In the data rows, the value 128 means zero.
What is the hidden score of each row? Scores go from 0 to 40, and 20 is about the middle. The score is a weighted sum of the row's numbers plus the product of two more (or one squared), each taken from its middle value.
[ 73 132 178  97 135  74 143  98 163 150 124 142 149  98  61 161] 31
[ 83 116 181 163 127  90 119  62 128 129 110 155 177  94  79 110] 18
[156  82 102 139 145 147 101  82 102  81 135 141 153 137 103 106] 25
[138 166  83  72 170 119 168 159 178 167 137 100  52 145 153 167] 20
[ 88 109 173 154 142 113 109  76 130 124  93 149 196 114  62 127] 20
[155  97  76 130 162 148 112 119  93 119 114 151 128 147 144  97] 19
[147 109 151 180 102 124 116  99 115 129 124 156 154  96  80 107] 27
[151 128  79 146 171 164  95  94 116 109 105  75 132 135 107 151] 19
[157  79 113 137 161 138  91  96  97  97 107 132 154 124 112  95] 24
[149 128  85 140 184 165 111  87 104  95 105  73 120 156 117 164] 14
[120 142 132 100  97  87 193 158 162 162 150 165  83 106 148 125] 18
[123 136 149 106  88  95 119 145 164 120 152 131 126  85 153 112] 22
[149 101  82 130 147 162 114 136  92 114 130 140 136 150 133  92] 23
[125 123 128 103 104  80 193 151 158 182 144 167  97 122 142 127] 25
[130 188 131 116 116  85 143 114 161 160 133 105  86 136 118 181] 26
[107 144 151 115  79 101 156 187 135 135 163 147 111  92 178  97] 11
[136 111 123 147 161 170  64 118  95  60 106 112 164 134 127  88] 13
[120 132 147 104  82  58 175 164 159 184 136 161  88 109 159 113] 26
[151 136  75 141 148 188 128 143 121 132 119  90 117 157 129 143] 19
[160 185 125 103 119 107 205 165 175 168 132 139  59 140 160 181] 12
[117 181 133 112 106 108 133 156 151 125 147  79  94 118 139 173] 21
[159  92 138 174 101 116 112  92 117 110 122 154 151 132  97 113] 26
[ 90 155 169 168 123 166 105 109 113 108 105  96 176 123 106 175] 8
[143 190 126 107  99 128 168 190 142 156 138 114  85 135 183 170] 15
[154  94  82 134 135 149 116 103  83 109 135 151 131 153 127 114] 22
[120 145  74 141 168 209 108 163  89 100 144  80 114 165 163 127] 8
[ 97 112 181 163 127 126 123  79 104 131  97 166 168 119  64 128] 20
[ 65 108 152 157  87 170 111 138  98 134 133 166 177 130 133  95] 18
[ 94 185 165  87 128 103 208 155 188 196 101 138  97 136 123 200] 13
[124 187 143 120 107 104 108 170 144 131 127  95 105 107 158 172] 16
[149 177 114 109 111  77 201 189 172 169 131 124  68 147 170 176] 14
[151 103  83 135 150 158 113 132 102 129 138 156 131 134 127 110] 17
[138  92 103 138 142 142  93  99  95  95 103 134 146 125  92 104] 25
[143 169 131 110  88 140 147 188 165 144 156 108  96 123 167 158] 24
[133 177 172 119 112 132 115 165 142 141 133 106 113 120 159 160] 17
[139 103 109 165  97 121 146 113  99 146 125 171 126 148 159  82] 14
[105 106 110 140 137 198  87 169  71  81 139 111 131 110 164  84] 5
[161  98 157 185 104 130 120  99 104 106 121 164 139 111 106  95] 24
[147 129  81 139 147 169 146 134  96 118 115  93 107 166 134 157] 12
[120 142 144 108  88 109 171 155 170 185 146 174  87 117 163 148] 17
[ 75  89 187 167 112 116 112  70 116 137  93 165 187 110  53 131] 28
[132 128 167 106 104  48 141 112 166 159 136 170 110 101 119 131] 28
[168 113 127 172 114 139 141 134 110 136 151 182 135 131 135  90] 31
[105 183 165 110 100 108 146 158 154 136 132 100 103 102 156 168] 13
[119 168  92  62 143 158 138 219 148 134 137  71  92 147 185 160] 18
[128 183 140 123  92 102 142 160 158 132 133  94 108 101 149 160] 15
[137 125 141 101 101  83 178 157 167 172 161 165 102 123 155 131] 26
[118 188 136 114  96 121 168 186 144 157 169 100  82 129 172 160] 15
[141  84  78 137 163 146 115 121  89 108 120 137 122 140 139 107] 18
[141 134 152  99 111  54 164 114 187 150 128 133 119 121 130 134] 24
[142  90  98 132 162 152 126 117  86 115 121 146 132 143 125  90] 19
[152 148  79 124 163 171 131 132  99 118 121  96 107 170 139 165] 14
[140 151  98  72 170 136 168 153 156 154 124  91  61 167 155 178] 5
[135 100 101 131 133 149 124 112 108 106 115 156 126 140 143  99] 10
[149 107 146 177  92 134 104  88 105 118 108 138 158 110 123 104] 23
[ 93 181 111  70 150 147 148 197 154 127 141  62  74 140 167 164] 21
[153  79 101 135 151 127  80  72 113 105 112 134 147 122  81  98] 32
[124 104  89  60 157 111 176 145 140 142 140 122  85 128 135 113] 28
[ 41 145 205 105 101  93 106 141 150 145 132 143 152  94  85 141] 37
[ 99 139 161 115  93  72 104 127 158 143 147 120 130  92 141 112] 33
[136 186 140 111 134 104 168 113 180 145 120 107  98 119 126 180] 13
[ 72  96 102 136 190 155 116 105 118 121 101 143 163 151  78 122] 24
[145  84  80 137 127 145 121 141 111 121 120 136 123 172 156  89] 8
[144 102 146 177 112 123 114  88 105 105 124 156 153 110 117 100] 18
[135 161 104  76 195 123 142 139 164 129 117  84  97 150 117 168] 19
[149 125  83 142 159 174 128 130 102 112 118  89 129 150 146 147] 12
[127 176 164 112 109 106 122 164 154 122 140  77 111 124 132 165] 20
[134  86  81 143 149 152 120 133  92 110 151 150 122 138 138  94] 14
[135  93 102 137 154 129  90  81  93  82 112 144 139 130 121 102] 17
[141 176 142 105 110  90 191 163 162 183 130 129  65 131 168 174] 12
[131 122 145 110 118  61 138 126 194 158 149 166 120  93 123 128] 23
[ 99 142 159 105  62 112 153 182 166 155 180 152 105 123 203 111] 12
[160  93 155 167 125 130 100  93 111 104 137 163 154 125 107  91] 30
[ 51 143 204 103 103 101 107 132 175 143 122 141 164  89  86 137] 27
[144 103 122 165 101 134 151 119 111 132 148 169 126 130 131 103] 20
[121 151 177 114  75  89 128 145 153 122 140 136 126  91 158 118] 20
[ 82 121 184 169 118 151  74 109  90 104 110 151 199 110  89 111] 13
[ 54 120 159 159  97 167 128 129  93 153 109 154 185 127 142  99] 18
[106 140 155 171 146 140 123 104 118 139  79 121 152 118  54 174] 18
[149  94  81 136 144 176 119 116 102 105 118 142 133 149 144 101] 15
[116  92 115 128 123 174  82 159  84  90 133 124 142 120 161  79] 18
[ 92 150 151 157 138 135 163 141 107 148  98 151 147 154  99 158] 12
[ 49 153 198 102 110 116 106 132 162 114 116 138 160  98  84 154] 19
[ 98 114 168 159 127 118 125  83 109 143  91 148 177 119  57 109] 28
[128 182 125 113  97 138 155 204 143 141 153  94  83 137 182 167] 12
[131  97 117 143 165 165  54 126  91  59 114 129 176 117 135  80] 6
[134 165  94  72 162 134 179 158 157 151 116 100  86 151 138 189] 17
[ 53 118 178 169 106 145  79 108 104  97 122 149 204 121  78 114] 18
[111 191 133 113  78 137 149 196 153 136 146 116  86 134 169 167] 9
[130  92  89 128 131 165 140  94 113 105 122 155 140 143 147  90] 11
[152 135 156 104 107  68 150 127 178 146 129 164 110 121 117 128] 28
[121 137 142 101  71 110 144 180 145 135 170 123 107 105 191 127] 20
[133 159 113  66 169 105 119 121 173 129 112  78  99 121 120 184] 26
[135 125 101  72 138  82 154 129 145 145 115 126  93 140 153 130] 22
[143 112 130 182 104 115  94  82  98 110 130 177 140 122 117 107] 18
[ 89 125 128  70 120 115 110 179 142 128 148 107 103 136 164 113] 30
[149  83 112 134 170 145  92  82 115 102 106 124 154 151  74 118] 25
[114 190 130 101  80 124 162 178 148 151 151 116  71 135 174 173] 9
[118 171  84  72 141 146 143 195 133 129 132  79  91 140 172 157] 19
[124 168 100  82 150 162 147 181 125 138 141  62  87 132 193 167] 15
[164 109 115 171  79 146 146 127 121 136 146 166 135 127 160  92] 33
[153  97 103 125 140 144  93  75 108 102 134 112 158 129 105 108] 31
[120 163  82  76 164 118 167 174 170 160 125 103  58 151 147 190] 23
[139  94 155 174  98 117  97  86 107 126 132 158 152 117 111 103] 24
[152  87 106 130 170 122 107  90 112  91 118 127 144 145 114  92] 20
[141  95 105 141 154 139  82  73 100  85 132 126 148 125  98 103] 22
[138 143 169 111  98  71 163 119 159 173 133 145 116  96 103 141] 33
[133 161 124  77 166 138  96 150 160 110 125  61 107 121 125 160] 23
[154 103 147 169 107 106 112 110 115 137 134 150 161 134 145 110] 26
[157 113 132 178 108 136 126  90 112 136 133 159 155 130 138 107] 24
[151  79 112 151 156 150  85  90  87  92 112 143 158 140 114 102] 20
[156 135  78 141 173 186 135 123 126  97 102 102 112 145 143 145] 4
[115 131 179 111 100  84 128 138 153 131 153 132 128  99 152 124] 20
[127 194 157 119 107 130 127 145 164 140 140  99  91  96 134 168] 14
[132  92  76 147 155 140 119 111 103  99 129 143 130 133 147  88] 11
[141 178 149 104 107  85 164 114 175 154 152  98  92 115 100 184] 27
[145 130  72 129 160 175 138 139  99 122 103 111  97 160 153 155] 9
[135 160 114  75 183 113 128 118 168 134 108  72  96 134 108 192] 26
[112 156  82  60 167 111 171 154 160 149 122  91  69 132 135 168] 31
[133 113 150 172  94 146  79 116  80 106 147 117 165 119 151  81] 22
[ 93 116 189 161 142 116 122 102 125 124  98 146 186 124  70 133] 17
[134  91  95 136 179 132 103  98  78 115 122 142 149 139 115 100] 20
[145  99 139 184  97 143 105  94 114 128 132 151 149 104 124 101] 22
[ 89 123 116 117 184 171 139 121 110 139  93  91 141 164  80 186] 31
[134 158 112 184  88 205 114 185  85 114 128 129 120 133 191 137] 2
[150 103 105 145 146 132  86  80  95  91 125 130 155 124 105 100] 22
[ 54 140 183 108 125  87 121 125 168 163 117 119 165  87  80 121] 31
[163 111 152 170 100 116 119  89 118 131 138 145 169 129 115 104] 38
[ 58 139 219 102 112  87 126 117 163 137 122 151 171  96 103 135] 21
[116 171 100  70 156 155 124 188 145 136 127  78  57 130 174 150] 21
[148  91 112 134 165 144  84  90 108 100 140 102 149 151 109  98] 27
[145 144 148 126 106  44 165 122 156 147 139 152 113 116 122 125] 25
[146 107 105 129 153 132  94  90 110  69 118 135 138 117 106  95] 18
[121 185 135 105 125  98 199 158 187 180 141 113  74 139 145 175] 14
[126 141 170 111  99 101 131 143 161 129 139 139 141 102 144 104] 27
[148 164 107  61 193 116 176 145 158 165 123 108  64 138 142 186] 18
[140 126 150 106  80  78 182 143 166 166 146 159 106 101 156 122] 28
[145  88  89 143 147 148 122 124 124 109 133 131 135 135 133  90] 19
[142 166 125 105 124  79 192 184 169 189 122 123  64 142 164 188] 18
[ 90 100 163 166 148 114 105  78 123 124 108 164 182 126  60 136] 20
[118 179 144 107 116 116 149 152 149 135 129  95 106 130 147 177] 15
[136 126 110  74 158  86 131 120 172 125 120 127 130 120 106 134] 28
[105 168  99  71 158 162 145 188 149 133 137  70  89 144 152 136] 20
[139 156 103  68 187 114 141 125 165 133 109  90  74 139 110 190] 21
[134 106 126 164  90 141 141 123 112 148 138 156 129 145 134  96] 18
[151 102 112 167  85 141 163 122  96 137 140 166 130 148 135  90] 22
[124 131 152 111 119  72 156  93 182 136 135 147 102 118 106 142] 12
[121 174 144 109 105 122 131 165 155 133 134  89 109 127 135 176] 20
[ 92  97 172 170 119 122 126  95 110 136  98 161 179 101  66 124] 19
[138  88 129 134 172 132  89  71  86 106 114 140 135 143 101 104] 22
[167 131  79 142 171 187 151 146 105 112 104  91 109 167 126 146] 12
[144  91  98 137 163 146  96  76 114  98 111 113 142 133  98 112] 22
[125 156 126  87 167 136 108 161 155  99 109  61 102 154 152 167] 5
[141 175 142 113 123  87 186 132 202 160 117 114  87 133 126 181] 10
[142 138 154 104 126  70 143 115 172 147 146 145 116  97 138 121] 23
[130 196 133 116  75 132 151 217 149 155 146 122  89 134 181 167] 17
[148 113 139 169 100 129 130  82 103 121 138 170 156 130 112 106] 27
